(in the rows, 128 means zero)
One turn sends every row of this set to another row. A few are shown first. Where does it send the rows asked after them?
vuna: [126 148 121 120 131 152 159 103 164 170 126 136 145  99 108 131 149 130
 147 129 115 146 106 142 155 118 112 139 145 111  90 156 136 142 142 128
 108  99 128 164 137 126]
Zag: [123 146 167 107 115 129 132 155 138 125 120 156 133 140 116 106 111  81
  96 148 142 150 177 132 151 148 103 121 121 142 147 137 110 157 123 111
 135 129  72 137 142 111]
Nal: [ 80 155 149 145 116 122 115 113 124 130 158 119 108  83 134 123 116 134
 115 151 118 196 140 147 196 120 117 119 115 116 148 136 111 143 161 117
 136 103 103 126 132 120]
Tib: [115 153 113 120 125 153 157  87 157 148 124 132 136 100 107 128 148 129
 149 133 117 129 107 144 160 110  99 126 146  97  95 155 132 129 133 130
 107 106 119 164 140 128]
ger: [110 129 115 116  90 114 156 149 120 117 130 126 102 114 142 157 116 104
 122 180 125 167 127 121 153 157 117 149 130 114 121  98  97 126 137 163
 143 116 126 108 123 138]
tumop: [ 79 166 154 140 119 124 117 122 116 139 150 117 114  97 136 126 114 146
 120 138 108 182 132 142 191 119 120 122 116 105 152 136 109 137 173 103
 139 109 102 138 133 108]
fab: [126 105 169 134  84 140 138 123 134 143 135 120 132 146  86 126 142  97
 136 128 124 138  91 136 141 116  84 139 136 109  89 137 116 126 126 135
 108 117 119 108 145 174]
sif: [ 87 168 156 141 120 123 106 116 129 141 149 115 115  89 140 123 121 135
 119 140 113 192 138 130 191 114 116 116 120 109 145 137 107 126 171 109
 131 109 103 133 125 112]
begap: [123 151 172 104 114 117 136 150 138 113 114 156 140 132 115 112 111  85
  98 145 141 148 164 129 169 143 113 124 126 148 148 146 119 156 126 116
 133 132  65 143 146 111]
lasog: [123 121 120 108  90 113 159 143 120 118 135 134 108 116 145 159 116  93
 127 164 116 154 131 129 144 158 128 145 131 117 131 104  90 128 141 162
 150 114 137 106 120 129]
Nudal: [101 125 136 115 117 135 142 151 145 170 102 119 140 134 101  99  98 103
 141 102 119 130 124 130 155 100  95 125 150 161 102 143 151 121 123 125
 126 101 121 122 155  89]
labip: [121 116 120 113  84 113 149 145 122 114 129 131 103 114 133 158 113  90
 128 169 116 167 138 120 142 151 124 157 140 122 119  88  92 137 144 155
 150 109 122 109 124 126]
bab: [111 142 172 100 121 116 135 152 133 123 120 155 132 142 121 106 113  90
 102 141 142 142 174 125 158 148  95 113 125 138 148 144 108 163 124 115
 139 133  73 140 138 117]
zako: [ 79 156 154 138 125 117 118 118 121 137 158 104 114  86 147 130 116 136
 128 145 113 182 143 135 192 109 112 115 117 111 144 142 109 133 169 110
 130 112 110 127 127 112]
Lev: [132  96 148 139  76 146 139 120 120 128 139 121 135 148  90 128 137  95
 134 123 109 130  95 135 139 114  87 141 131 122  96 132 121 124 132 152
 106 116 118 111 150 162]
zuvo: [119 127 118 118  87 122 156 146 123 117 140 132 109 113 141 158 115  93
 120 164 117 171 128 117 138 151 126 153 132 113 127  99  94 126 142 168
 143 115 126 104 126 129]
zimo: [113  95 152 119  74 141 128 119 123 145 139 125 145 155  83 119 146  94
 147 129 118 131  91 131 150 116  90 130 133 114  97 132 115 128 134 144
 107 116 115 112 147 162]
lis: [115 153 170 102 114 114 132 160 141 119 113 158 125 129 113 117 109  97
  98 145 151 154 171 127 159 146 108 129 122 135 150 138 122 164 131 111
 143 142  76 135 145 117]
fofek: [115  91 158 130  79 138 130 126 127 138 137 112 145 152  96 116 142  92
 135 131 117 127  97 139 147 105  77 142 131 111  92 125 112 124 132 145
 109 121 126 118 148 158]
Fugog: [102 120 147 128 116 146 132 145 138 181 110 123 141 129  89  99  91  97
 137 110 129 135 131 129 158  95  98 137 153 161 104 150 149 127 123 138
 126  97 122 113 140 102]
mit: [104 133 139 119 107 138 122 145 133 182  96 124 145 142  96 102  93  96
 135 109 132 130 130 135 151 105  90 136 145 150 104 150 153 129 121 121
 119  97 113 127 148  92]
Mek: [120 140 168 110 111 123 137 157 139 112 123 150 134 131 113  94 108  91
  97 148 142 142 176 139 154 151 104 123 128 148 147 138 113 164 135 122
 132 142  79 134 137 110]
vizi: [ 76 163 154 148  99 123 113 106 127 144 156 115 114  87 142 127 122 135
 129 141 115 191 135 139 189 121 113 118 112 106 145 132 117 137 163 114
 132 117 103 130 129 110]
poze: [104 119 139 107 109 139 138 151 138 177 107 112 137 126  95  99  94  97
 151 109 131 138 127 121 158  96  93 126 148 154 102 142 154 134 127 128
 113  93 116 124 153  95]
lemud: [127 151 111 115 120 145 158  90 160 154 121 131 141  93  97 126 140 116
 156 133 116 136 104 146 158 107 116 120 142 109  96 154 132 135 144 125
 105 105 127 161 145 135]
Fogar: [119 155 113 130 132 135 145  93 168 156 123 133 135  93 106 123 149 130
 147 131 115 147 104 135 166 107  98 131 150 106  93 143 134 136 143 128
  95 104 128 155 147 128]
tane: [123 124 124 115  83 122 153 147 106 117 130 132 114 111 144 148 113  98
 122 164 119 170 133 121 151 165 126 160 133 123 125  99  95 136 151 152
 152 118 123 109 112 129]

Fugog turns into vuna
tane turns into lis
Nudal turns into Tib
And these:
poze turns into lemud
mit turns into Fogar
Mek turns into tumop
bab turns into zako
labip turns into begap
sif turns into zuvo

One turn sends every row of this set to another row. A few are shown first. Where does it send the rows asked after them?
zav: [129 137 146 108 147 117 146 118 146 102 136 100 101 133 110 144 143 112
 135 187 129 121  97 133 128 105 135 137 156 100 149  81 135 134 154 135
  95 123]
mev: [131 142 147 106 142 127 147 108 139 102 141  97 108 138 109 126 148 116
 131 181 130 125  97 132 133 109 141 145 164 104 142  83 130 144 154 136
  99 129]
bes: [139 141 138 107 151 135 139 103 129 110 128  94  99 136 110 123 152 120
 120 168 127 113 104 136 125 114 140 140 166 103 142  80 126 147 148 143
  95 146]
mari: [131 141 146 102 138 124 147 106 142 104 150  99 104 134 106 129 149 118
 123 176 127 122 100 134 131 109 136 148 172 104 139  85 126 149 147 150
 103 132]
gakek: [112 144 116 121 103  94 140 121 147 136 143 153 128 134 142 141 128 149
  91 108 124 114 145 112 144 118  99 145 150 133 126 158 137 137  81 130
 138  95]
loba: [136 142 143 107 150 133 142 108 128 108 128  94 105 139 111 124 148 118
 129 175 130 118  99 132 131 112 144 138 161 103 145  77 129 142 154 131
  95 137]
lovun: [109 155 144 129 118  98 150 126 135 130 145 132 143 130 134 139 109 118
 106 124 124 151 122  97 141 117  92 143  93 133 143 142 130 135 100  87
 134  93]
duval: [134 137 143 109 141 123 141 110 146 115 140 101  89 129 106 143 147 120
 116 170 124 110 101 142 119 110 127 136 169  98 146  83 128 142 141 161
  94 142]
korif: [123 145 140 126 116 115 134 135 105 124 103 128 161 141 145 139  92 132
 127 118 113 119 118 103 123 144 112 131 104 135 139 155 145 111 125  85
 110 105]
didod: [108 155 135 122 105 100 154 131 135 140 148 145 131 125 131 144 106 120
 109 119 119 146 129 103 142 118  90 136 108 120 134 149 139 131 109  82
 123  84]
Vorum: [137 139 141 105 144 131 141 102 136 108 141  98  99 135 107 127 150 120
 116 167 126 114 103 138 125 112 135 144 174 103 137  84 125 152 143 154
  98 143]
Giruf: [134 125 115 116 131 117 117 122  93 133  88 122 141 148 155 138 101 148
 119 106 117  83 131 122 102 146 118 123 134 144 124 153 152 112 114 105
 117 121]
girod: [130 114 123 110 139 114 117 111  86 144 102 105 127 142 150 137  97 140
 119 111 124  87 116 126  84 138 110 121 127 154 123 139 145 112 102 106
 128 130]
regu: [123 142 134 119 120 117 136 133  99 140 115 126 139 131 136 142  87 118
 128 117 113 129 117 111 116 141 103 123  96 128 135 147 146 112 130  70
 105 103]
vob: [130 117  93 101 130 103 124 109 117 147 129 135 100 139 148 145 115 146
 100 102 126  82 147 138 106 128 103 128 156 140 112 152 149 128  89 122
 135 107]
Pevu: [136 119 111 105 136 120 120 119  89 145 103 120 119 142 147 142  91 133
 120 105 117  88 127 133  93 148 111 119 127 140 121 148 150 110 115  94
 114 116]
Kol: [109 156 140 131  99 101 149 137 137 127 136 147 154 133 136 140 110 133
 110 119 117 140 127  97 148 128 102 144 114 129 138 158 136 128 105  98
 123  89]
vem: [110 140 119 117 121  90 144 112 149 141 155 143 115 134 137 136 129 137
  94 114 137 125 137 114 139 106  96 147 135 142 132 144 130 142  68 123
 153  91]
vade: [122 139 148 125 129 114 136 125  97 132 110 107 151 135 142 138  90 121
 122 121 117 128 108 104 105 136 101 126  90 140 139 141 139 119 120  77
 117 118]
sonuf: [138 138 138 114 153 126 138 111 138 117 122  97  89 132 113 140 152 119
 119 169 126 106 103 139 119 107 132 130 161  96 148  76 131 139 146 146
  90 147]
dafem: [136 139 140 114 154 123 140 116 137 107 120  95  96 134 115 140 147 116
 130 180 130 111 101 134 125 104 138 129 154  98 150  76 135 134 155 130
  92 138]
Legof: [129 137 147 108 138 116 147 114 153 105 149 103  96 131 105 145 143 115
 124 180 126 120  96 138 124 108 128 142 164 100 145  86 128 140 145 155
  98 127]
goz: [129 126 102 114 122 104 123 113 118 141 113 138 120 144 153 138 123 160
  96 100 124  78 147 126 116 129 111 133 160 143 118 157 146 128  85 134
 134 116]
kad: [112 139 107 111 112  90 146 117 144 145 156 148 107 131 139 147 122 137
  92 111 125 117 150 121 138 111  91 139 145 128 118 151 141 140  83 114
 142  87]
Mal: [123 114 106 105 133  99 122 104 118 150 128 125 104 142 148 135 122 149
 100 107 135  86 133 132 104 119 107 134 155 155 118 142 141 128  71 134
 149 113]

duval turns into dafem
Giruf turns into Kol
Mal turns into vade
And these:
bes turns into mev
vob turns into regu

